Rotation paths and how fast each direction turns (degrees a step)
Each turn is a multiple of 5 degrees from 10 to 175, or 0.
Each row of a path follows its step; steps can be skipped.
Path 1:
step 1: [-20  -3  -7 -17   0   6   3  -8   8 -33  15  11   0  14   5 -14 -13   0
   0 -14  16   0   0  -9   4  10  -4   7   4 -10  10   5  -1   4  -4   7
  24  -1  10   1 -11   3  -2   2   1   9  10  -5   7  -5  -4  -4   0 -12
   0  18   1   5 -16 -16   1  -9 -15   2   3 -12 -16   4   5  -7   3 -20
  13   6   3]
step 2: [ -2  -8   5  -5   1  -5   5  12 -11 -10 -23   4 -22  -8  11  14   7   1
  10  11   0 -10   8  -3  16   6   2  -5  -9 -12 -14  -7   3   9   2  17
  -6 -13  -3   9  -6   9  20 -10  -4  16  -2   9   8 -17   8  -3   9 -15
 -22   3   1  -7   5 -18  -7   0  12 -14   4 -17  11  -6   6  -6  -3   4
  -9   3  13]
step 3: [ 13  -3  19   7  -8  19   2  11  -2   3  -7   6  -2   2   4  -8   7  -9
   4   5 -22   8  11  -7  -9  -2  -1   5 -10  -5   2  -5  -2 -16  -6 -14
  -4   4  -3 -15  -5   1 -18 -15  -3  -7   0   8   6   3   8   5   2 -24
   4  -6  10  13   0  -2 -13   3 -12  -7  -1  13  -8 -32 -21  -4  -7  -4
 -20  -5   0]
step 9: [ -7 -16  -7  -6   0   1  -9   5 -13  11   1  13  -3   4  -1  -9   8  -3
   2  -8 -14 -17  14  -5   0  -1   0 -16   0 -24  -6   9  13   1  -8   8
 -17   6  -4  -1 -12   9 -10   2   8  20  -6   1 -17   1   2   4  -7  -9
   0   6  -3  -2   4   3 -23  -6   2  19  -8  -2 -23   1 -24  -3   4 -11
  16 -12  -6]
step 10: [-12 -13  10  -3  14   6   6   7  -1 -17   0 -13  -2  11   3   9  14  -3
   4 -16   0  17  -4   6 -13   5 -17 -11 -16  -2  -6   4   8 -20  12 -13
 -18   9   9   5  -5  -3  15   0  12   6   4  -2   2 -16 -11  -5  17   4
  -1   9  11  11  -8   8  -6 -21  -9  -3   5  -3   0 -11  17 -16 -10   9
   5   0  -5]
step 11: [ -1   0   4  -5   7   3 -16   8   1  14  -4  -6  -5  -7 -10   5   9  11
  -4  11 -12  12   5  12   0   0   8  18 -13  -2 -24  -3 -12  14   4 -16
  12  -4  -2  10  -8  -8  14   0  -7 -13  12  -2 -22  -3   4   0  12  -5
  12   6  11  -8  -9   2   9   1  -1   0 -16  -3   4 -13   0   2  -6 -18
  -6  21  27]
step 17: [ -7   3   7  -8  -6  -1   3  -1   4  17 -11  18   6  -7 -15  -6   9  24
  11 -12   4   3 -16  10   0   4  18   9   7   1   4 -10   3   9  16  10
 -10  -6   2   1  18   6   3  -1   0   0 -12   4  -4 -15   5  -7  20  -7
  15  21  13  -5  -4 -15   4 -20   6  -1 -15 -16 -17   1  -4 -10  -5  -5
   1   0 -11]
step 20: [  7   5  -8  -6  18  -1   6   4  -7  -7  -3  -4  13  -5  -7  16   0   9
   5  -5  -5   6  -2  -3 -17  -9   4  11   6 -33  -4  13   5   9 -26  15
   7 -14  -6 -13  12  -1  21  -3  -7  13   5  -1   1   8  14   0   3  -5
  -9  11  -3  -5   3  -4 -12  -3   1  -5   6   3 -10 -17 -19   3   9  -2
 -15  14   6]
step 21: [-10   3 -13  27   1 -24  -3  22 -11 -17   0 -10 -12   7  11 -13 -10  13
   8  15  -7  23   9  -5   1  14  -2   1  -2   5   3   1  -1   0  -1  -9
  -3  -8  -2  -4 -14   0  -7   3   2  13   0 -10  14   4  -2 -17 -13  -1
   3  -3   8   9 -12  -4 -26  -3 -14 -10  -1  -3  -7  -9  -4  -4   1   3
  -6 -14  -2]
step 22: [  4   0  33   0  -5   8  -6   6  -9  -2  10  13  -3  -2  16  12  -8   9
   0   2  12 -15   2  -2  -3   7  -8   1  -8   6  -7 -14  -7  15  -4 -16
  -1  -9 -16 -18 -13 -17  -1 -15   8   2   3   1 -11 -17   6 -11   9  13
  -5 -16  13  15   5   2   7 -20   5  -8 -13  -4   1  15   1   8  -5  -1
  -5  -4   5]
[ 4  3  1  5  0  3  1  5 -1  1  2  2  3  2  2  0 -1  2  3 -1  5  3 -2  0
  2  1 -2 -2  5  0  3 -2  2  0 -1  2  0 -5 -1  0  0  5 -1  2  0 -2 -1  0
  6  0  3  1  1 -3 -3  4  0  3  1 -3  3  1  1  1 -1  0 -1 -1  2  0 -1 -3
 -2  3  3] | 20
[ 2 -2  1  3  2  1  0 -1  5 -4  2 -1  0 -5  2 -3 -1  2 -3 -4 -1  3 -2  0
  3  3  0 -4  0  1 -2  4  2  2  0  5  0 -2  4  2 -2  5  1 -1 -1  4  3 -3
 -2  2 -3  0 -2 -1  1  1 -3  2  3  2 -1 -1 -2 -2  0  0 -1 -1  2  0  2  4
  0  0 -3] | 130
[ 2 -2 -4  3 -4  0 -5 -3 -4  1  3  6  0  1  0 -2  0  1 -3  0  1  0 -2 -2
  1  2  1  2  0  1  2 -1 -3  3 -1 -2  0  0  3  1 -5 -2  0 -4  2 -2  3  0
 -2  0  1  5 -1  0 -2  2 -4 -5 -1 -1  0 -4 -3  1 -2  2  1 -1 -1 -1 -2 -3
  1 -2 -2] | 140
[ 1 -3 -3 -1 -2  0 -1  2 -5 -6 -1 -1  0  5 -2 -1  0 -3 -1 -3 -1  1  1  3
  3  2  0  1  2 -2  3  2  1  3 -1  2  2 -2  0 -1  4  1 -1 -2  0  0 -5  2
 -2  1 -1 -2  0  7  2 -5 -3 -1  1 -2  2  0 -3 -3  1 -1  0 -2 -1  5 -1 -1
  0  4  1] | 55
[-1  6  1  1 -3  0  2 -2  0  3  3  2 -4  1 -2 -1  0  3 -5  1  3 -1  0 -4
 -1  0 -2  1  2  3  1  1 -2  0 -1 -1 -3  0 -3  3  3  3  2  2  1 -2 -2  4
  0  2 -2  2 -3  3  0 -4  0  0  5  3  4  1  0  0 -1 -2 -4  0  0  0  0  3
 -2 -2 -3] | 40
[ 3  1  3 -1 -4 -1  2 -2  1  1 -2  0  0  3 -1 -1  5  4  0 -5  2 -2  2 -1
 -5 -4  1  0 -1 -2  0 -2  5  2 -3  3  5 -1  1 -1  0  1 -1  1 -3  1  3 -2
  1  1 -1 -2 -3  1  2  2  2 -3  1  0 -1  0 -5  3  0  2 -2  0  0  4 -5 -1
  3 -3  0] | 130
Path 2:
step 4: [ -2  10  -9   7 -11   6  -9   7  -6 -10   0  -7  -1   0   8  -8   5 -14
 -15   0  10  13   6  16  -7   9  -8   0   2  -1   4  -2  13   3 -26  -2
  18   8 -10  -5  -7  -1   2   8  -7 -10  -3  13   4  -7  -2  10  -5  -2
 -11  -9 -10   1  -6   1   3   0   5  -6 -30  15  -8 -11  -2   7 -27 -10
  13   7 -22]
step 7: [-12  12 -21  -9   2   6  -9  -1 -17  26 -10  -6  19  -1  15   0  20  10
  14   3   4  27  -2   0   3 -11   2  12  -1  -6   7   5  16  -3 -19  12
   4  -3   2  12   6  -5  -9   0  -3   5   2 -11   9  -5  13   2  -1  -3
 -10 -12  -2  -1  -1  -4  10   1  -2   6   2  -7  -1  -9  -7  -1  -1  -8
  19  19   1]
step 8: [ -1   6  -8  -2  -5  12 -11   6  -4   9   1   7  24   0   1   1  -1 -20
  10  -4   2  23   1   5   5  -5 -11   2  -5 -10  17   0  12  -7 -10 -13
 -10  12 -19  -8 -12  -6  12  -3   2  -2   3  -9   6  -7  -7  -6 -11 -23
 -13  -2  -9 -10  -9   6   5   6   1   2 -16 -21 -12  -2 -12   3 -14   0
  18  -4  -3]
step 10: [  8  11 -28  -9  12  17 -18   1  22   1   1   3   7   3   1 -10   4   0
  -4   8  -9  13 -14   0 -11   7  -7  -2  13 -10   5 -24   5  18  -8  -5
   2  -2 -16   8   0   4   8 -18   2  -2  15   1   2  -3   2  13   9 -16
   0  10   0   7  -9  -2  -1   0   2  -2 -16   3  -3 -13  11   7 -14   2
   9  10 -11]
step 12: [-13  19 -14   0   9  -9 -11  -6   6  -6   6  -6  -4  11   5   1   0  -5
  -2   2  -6  29   2   4 -11  -3  -6  13  12  -5  18   6  24  -3 -17   7
  14   7  -8  10  -8   9   5  10 -10  -9   8   2  22 -11  -9  -3   4   2
  -8 -12 -10   0  -6  -5  11  11   5  17 -12   7   0   6 -10   0 -17  -5
  13   0  -4]
step 14: [ 11   1 -23   0  18   2  10   5  -8  15   7  -4  13   6  -5   1   9   0
   4   0   2  23  -9   3  -2   4  12   3   6  -3  11 -12   6 -10 -14   3
 -11   6 -17  11   4  -8 -11  -9  -5  -6   3  -6   0 -15  -6  14   7 -12
 -19   5 -12   6 -11  14   6 -10  -8  16  -1  -3  13  -3  -5  -9   5   5
  15  10 -22]
step 15: [ -3   0 -15  -4  -6  26  -4   1  -7  16 -11   8  13   6  16  -3  21   1
  -3 -10  16  19  11   7  -5 -12   3  -3  -4 -11   3 -12  12   1 -15  -4
   7   5 -21  -7  13  -3   1  -9  -7   1  -7  -6   1  -5  15  10  -3 -10
   1  -9   3  10  -7   8   4  -5   3   9 -16  -3 -12 -17   8   5  -7 -15
  14   2 -15]
step 16: [-11  16  -4  -9   0   3  -6  -1  -5   2   5   5  13   0   2 -20   0  -2
   0   4  -2  20  -8  16  10   7 -19  -3  -2 -10   9   8   8  -4 -17  11
   0   7 -20   8   4  -6   7   4  -9   3   7 -15  11   0  13  12   8 -10
 -15 -16 -16  -5  -8   7   1  -7  -9 -22 -17  -8 -16  -2  -3   6 -16   2
  10   7  -5]
step 18: [ -8   9 -24   2  -2  12 -14   1   1  16   6  -6  18  -2  -1 -15   9   7
   4   9 -21  10 -10 -13   0   6  -4   5   9   9  14  -6   3  15 -19   8
  19  -1   8   4 -11   1  -8  -6  -1  -1   5   8   0 -11  -1  12  19 -10
 -10   4  -6   7  10 -15  10  -5  -2  -3  -9   1  13  -7  -6   3  -7   1
  18  19 -12]
step 22: [  6  -1 -14  -1   0  17   5   3  -2   7   8   9  15   3  -9 -16  10   4
  10  -4  -5  20   6  14  -1  16  -5 -18   4   2   6 -20  10   5 -19   3
   7   7 -15   1   1  -4   6  -7   2  -3   2  10  -9  -8 -12   6   5   2
 -21   4   1   5 -10  15   3  -3  -6  -2  11  10  -8 -15   7   0 -13   0
  15  -2 -30]
[-1  0  1  4  1 -4 -3 -2  4  2 -2 -5 -1 -4  1  0 -1  2  3 -3  1 -4  1 -1
 -1  2 -2  3 -3  1  2  1  2  4 -2  1 -1  1  0 -2 -5  0 -3  1  0  4  3 -3
  0 -1 -1 -2  2  2  1 -2  1  6 -2 -2  0  1  1  1 -3  3  6  2  0  1 -1 -1
 -2  0 -2] | 55
[ 2 -1 -2 -1  0  1  1  0  3  2  2  2  3  0 -1 -4 -1  2  1  3  0 -1 -2 -2
  2  0 -4  1 -1  1  2 -1  1  2  6 -4 -2  3  1  0 -3 -1  0  0  1  0 -1 -2
  1  0  7 -4  0  0  0 -2  0  1  0 -5  1 -3 -2 -4 -2 -7 -2 -3 -1  4  2 -2
  1 -1  0] | 45
[ 4  0  3 -4 -1 -2  3  2  2 -1  1 -1 -4  0  0 -2  3  3  4  1 -1  2 -3  4
  1 -1 -2 -2  0  2  1  2 -1  4 -1  3  2  0 -1  1  0 -1  5  1 -1  0 -1  0
  1  0  2 -1  5  0  2 -2 -2  2 -3 -1  2  2  3  0  3  1 -3 -4  8 -2 -4  1
 -1 -2  0] | 65
[-1 -1  1  3 -3  1  1  2  3 -1  0  3  2  2  3  2  1 -2  0 -3  0 -1  5  4
  0  1  0  2 -2  2  0 -4  1  7  0 -5  0  2 -1 -4 -2  3  6 -1 -1 -3  1  1
 -1  0 -1 -2 -4 -2  2  4  2  3 -2  2 -1  1  4  0  2 -1 -2  0  0 -1 -1 -4
  2 -1  1] | 160
[ 2  3  1  0  1  2 -2  0 -3  0  2  4 -3  1  0  0 -2  4  3  3 -1 -3  2 -3
 -4 -1  4  2  2 -4  3 -2  3 -2 -3  1 -3  3 -2  2 -3 -1  3 -3 -1  0  3  4
  0  1  1 -3 -3 -1  3 -4  4  3  1  4  0  4  0  0  1 -1  1 -2  0  2 -1  3
 -3 -1  1] | 155
Path 3:
step 0: [ -1  -7  -4 -10 -13   6  15  22  -9   1  -3   6  17  13   1 -10   0 -11
   5  -7  18   7  17  15   3  -1  -3   2  -4  -4 -10   8 -12   0 -24  -7
   5  -5  -3   8   2  15  -9 -13  -8   8  13   1 -11   1  -6 -23 -24  12
   6  13  16   4  -3   7  -3  -1 -12   8 -18  13  -2   7  -6   3   7  -7
  13   2 -18]
step 1: [-17  14  13  26  11 -17   6  21  -4   1   5 -12  11  -5  13  -2 -15  15
  -4  -7  -6   3  15   5  -5  -1 -17  -6  -1  18   2   1  19  -9  -2   0
 -14 -12   7   5   5   0 -12  -6  -6  -4 -15  -3   4   9   8  -5  -1  -6
   1  12  -9  -1   6 -19  -4   0   6  -1 -26  -7  -8  15  -1  16   8   2
 -10  10  -4]
step 2: [ 10   9  16  22 -12 -16  -8   0   9  -8  10  -5  -5  21   7  12  -6 -22
 -12   5   0   0  11 -18  -9   4  -1  -1  -9  12  -2 -19  -1   6 -10   2
   0   6  -1  -4  17   2  -8 -26  12  -7 -19   1 -13  -4  -7  -3  -3  16
   2  -2   6 -13  -2   7 -18 -13  -3  -7  10   2   4  -8 -11  -2   2  11
  19   2   1]
step 4: [ -7   0  -1  -6 -10 -12  -8  18  -8  21 -10   2   3  12  25  11  -9   8
   2   2  -1   6  -3  -7 -15 -12  15  12  -2  19   1 -15   5  -2   4  11
 -19 -13  -8  -6  -8  -9   1   5  -2 -11   9  24 -12   2  24   3  13   1
  -4  16  13  -5  -5  -6  17   2  -3  -6 -12  12   8   0 -10  -6   7  -9
   5   4  10]
step 5: [ -2  -2  -5   7  15   4 -16  -2  -1  -8 -11  -9  -1  17   3 -10   7 -10
 -28 -21  -5 -16   2   5   3   0  17   5  -3   3 -12   3  14 -19  14  18
   9 -12 -13  -5  18   5   4   2   1  13 -25   8  11 -22   4  -5  -4  12
   4   4   0   8  -8  -8  -3  -8   2  -9   5   3  11 -10  -5  -2   9   1
   1  -2  17]
step 8: [-11 -11  13  18   9  -5   0  19  13  12   0 -11   7   6  11  11  -8 -13
   4 -14  -3   0  28   2  -1 -12 -18 -16  -8  14   2   0  -2  -4  -7   6
  12 -13 -10   1  16   7  -4   7  10   6 -16 -23 -11  -1   3   4  -9 -10
  -8   2  -2  10  -9  -7  -5   3  -3  -9  -4   0 -18  -4 -12  10   3  14
  11  13  15]
step 11: [ -4  -2  -3   2  12  -4  -6   5   6  19  -3   0  15  11  13  10  -6  -2
  -2 -20  20 -12   2  -1   0 -22   9  13 -13  13   5  -4   3   5   5   1
 -10 -17  -2   2  12  -2   3   0  -8 -21   3  20  16 -18  14  13 -20  17
  -2  -1  -3  -5  -3  14  -4  -1  -9 -20 -10   6  11  14  -5   4   2   1
   4  12  11]
step 16: [ -2   9  -6   2  -5  -4  16   9 -21  -9  -3  -3   6   0  -7   4 -15 -18
   6   8  -9  13  10   3  -2  -3  -8   3  -8   4  -6 -26  -5  -3   2  22
  17   4  -9 -10   7  11 -26  -6  -1  15 -12   9  13   4  13 -17   9   2
  19  -1  -8 -13   8  -5  -7   9  -7   0  -6  15  -4 -15 -14   7   5   1
  -3  -4 -11]
step 19: [ -6  -3   7  13   4 -12 -10  13   4 -10  -3  15   3  19  10  -1 -24  -6
  -7   8   8  18   3  15   5   1  13  21   7   7  -9  13   4  -6  -4  18
   4  -7  -2  10   6   3  -2  -6   3   2 -18   6   6  15  13 -10 -11  19
  -3  10  12  14   8  -8  -2  -1   1   7   1   3  -5  23  -8   0  18   8
   0 -20 -15]
step 20: [-10  14 -15  10   0 -19 -18  12  10  -1  -1 -22   3   3  -3   2   2   8
   3  -4   1  -7  10  -4  -6  12  -9  -1   4  12  15   3  15  -6   2   1
 -14  -9  -5 -17  -9   5 -14 -26   2   4   1   6  -6 -13  -3  -4   1  16
   3  30  -9   4  -4  16   6  -9   6  -4  -7  -5   5 -13   5  -4  22   2
  15   1  -9]
[-1  3  2  1 -1 -3  0 -3 -3 -1 -1  3  0  0  1 -2 -3  0 -2  0  0 -3 -1 -5
  2  1  2 -2  0 -1 -3 -4 -1  2  0 -1 -4  3  1 -1  0  1  1 -1  7 -2 -2 -2
 -3 -4  2 -2  4 -3  1  1  1  3  3 -4  6  3  2  2 -3  0  3  0 -3 -1 -2  1
 -1  3 -2] | 130
[-1  0 -2  1  2  2  0 -2  3  0 -4 -1  2  2 -1  0  0  0 -1 -2  1 -1  1  4
  1  0  1  3  3 -3 -5  5  3 -4  1  1  1  0 -1 -5  0  0  5  0  3 -7  3  3
  2  2 -2 -2  1 -1 -1  5  1  1  1  4  1 -1  0  4  0  1  3  2 -3  1  1  1
 -2  1 -1] | 55
[ 3 -3 -1 -6 -3  2 -3  1  3 -1  3  1  4  0 -2  2  2  3 -1 -3  3  2  3  1
  3  2 -2  0  3  0 -3 -3  2  2 -2  4  0 -1  3  8 -1  1  1  0  0 -5  1  0
  0  1  1  4  1  1  0 -1  2  0  0 -1  3  2 -1  0 -4  0 -2 -1  1  0  0 -3
  1  5  2] | 100
[ 3 -2  1 -1  0  1  0 -4  2  0  0  3 -1  1  1  4 -3  3 -3  2 -2 -1  0 -2
 -1  1  3 -3 -2  2 -3  2 -1 -3 -1 -1  3  1 -3  1  4  3  5  1 -1 -1 -3 -2
  0  0  1  3  1  0  6 -1  1 -1  0  0 -5 -7  1 -4 -2 -3 -1  0 -2 -1  0  5
 -2  2  0] | 110
[ 3  0 -2 -4  1 -1  0  3 -2  2  1 -3  1  3  2  2 -1  5  2  3 -2 -1  0 -2
  2 -1  3 -4 -1 -1  1  0 -2  2 -5  1  1  0  1 -5 -2 -2  0  1  4 -2  1  3
 -6 -2 -2  3  0  4 -3  1 -2 -1  2  3 -3  1 -1 -1  2  1  1  3 -1  3  3  1
  2  4  1] | 160
